In the rows, zero is written as 128.
Each path below is one point turned by a fixed rotation once a step. After each direction that follows a path, write how fast that rotation turns it, in degrees per step (0 if it stays still).
Each turn is a multiple of 5 degrees from 10 to 175, or 0.
Each row of a path follows its step; steps can be skipped.
path 1
step 11: [125 121 121 118 128 133 114 141 129 142 132 122 134 123 111 131 145 127
 127 131 126 136 129 125 136 142 118 135 118 128 111 125 139 120 132 123
 128 136 133 128 119 122 112 121 128 127 132 121 126 128 123 138 122 140
 120 129 115 115 115 126 128 125 120 131 125 126 108 109 120 120 127]
step 15: [116 129 129 123 139 133 134 133 133 128 148 131 137 132 120 128 126 118
 122 140 113 140 131 123 125 147 130 124 126 125 124 119 136 135 138 157
 132 128 128 120 133 117 128 134 129 113 131 140 120 136 136 137 124 131
 115 130 122 121 116 135 133 131 118 120 137 129 126 136 126 115 132]
step 17: [129 132 131 127 132 133 134 141 132 128 142 128 110 128 119 135 120 127
 124 124 140 137 132 138 134 143 124 131 138 134 118 113 136 119 134 141
 124 116 132 110 127 119 123 130 136 128 123 141 132 128 130 129 131 136
 119 116 128 129 104 126 124 121 125 114 131 134 113 122 123 117 116]
step 26: [132 120 120 134 130 143 135 128 137 136 127 131 132 114 122 134 122 118
 123 131 128 121 140 117 117 143 134 137 142 131 122 115 128 116 132 139
 131 136 118 128 128 129 124 128 115 119 120 134 130 134 124 141 130 149
 122 112 113 129 134 123 118 119 129 126 137 122 122 139 134 113 128]
step 32: [131 119 133 124 132 121 123 133 113 130 135 136 133 120 129 128 122 135
 129 140 113 131 124 127 124 134 133 140 127 120 125 136 128 116 131 130
 117 131 128 131 136 134 129 128 120 122 124 130 124 150 126 155 131 136
 103 124 132 126 116 135 128 124 110 125 132 122 110 127 133 117 120]
step 34: [128 132 127 118 121 122 125 130 123 132 130 128 132 107 116 137 117 116
 120 145 122 139 124 127 120 141 132 137 129 122 130 119 124 119 131 136
 137 116 125 116 118 116 124 127 124 121 134 142 125 130 137 138 121 136
 111 124 131 112 123 142 121 131 124 129 140 131 120 143 127 123 121]
step 36: [130 133 124 132 130 117 128 143 146 140 131 127 121 127 111 148 123 128
 123 133 136 132 132 129 134 134 132 140 138 132 127 127 132 119 137 136
 128 124 131 128 118 121 137 130 137 123 137 134 121 128 136 142 120 124
 131 121 135 131 124 142 128 126 114 121 140 140 109 119 118 116 116]
step 37: [117 137 128 119 117 133 144 121 122 129 136 124 133 113 126 138 123 123
 124 142 127 126 133 132 136 127 135 138 121 107 127 124 131 128 124 140
 124 131 124 121 126 112 124 134 131 114 123 131 130 127 132 145 122 138
 127 117 132 121 134 137 118 117 121 135 143 135 108 140 137 132 117]
Directions:
[129 129 130 125 126 130 127 126 128 128 124 127 128 130 127 131 131 127
 129 125 127 131 131 128 128 130 127 130 128 131 127 127 130 128 130 129
 128 127 124 128 129 127 124 126 129 128 127 126 125 128 130 130 128 125
 128 126 130 132 129 127 128 124 128 127 127 133 129 123 127 124 128]	115
[127 125 128 127 129 129 128 131 127 129 127 128 126 126 123 125 130 128
 132 127 128 126 129 130 128 128 134 127 130 129 128 128 127 128 133 127
 128 129 128 127 129 127 128 130 128 127 126 124 128 127 128 128 128 124
 126 131 128 129 129 129 130 130 126 129 129 129 130 130 134 126 126]	110
[125 128 130 128 127 126 126 129 129 131 128 124 129 132 127 127 124 127
 132 130 124 127 130 127 127 129 126 128 127 129 127 127 128 129 128 128
 125 129 128 130 129 133 128 129 129 127 128 129 126 127 128 128 128 130
 132 132 129 129 126 130 127 127 127 130 132 128 125 125 130 130 131]	85
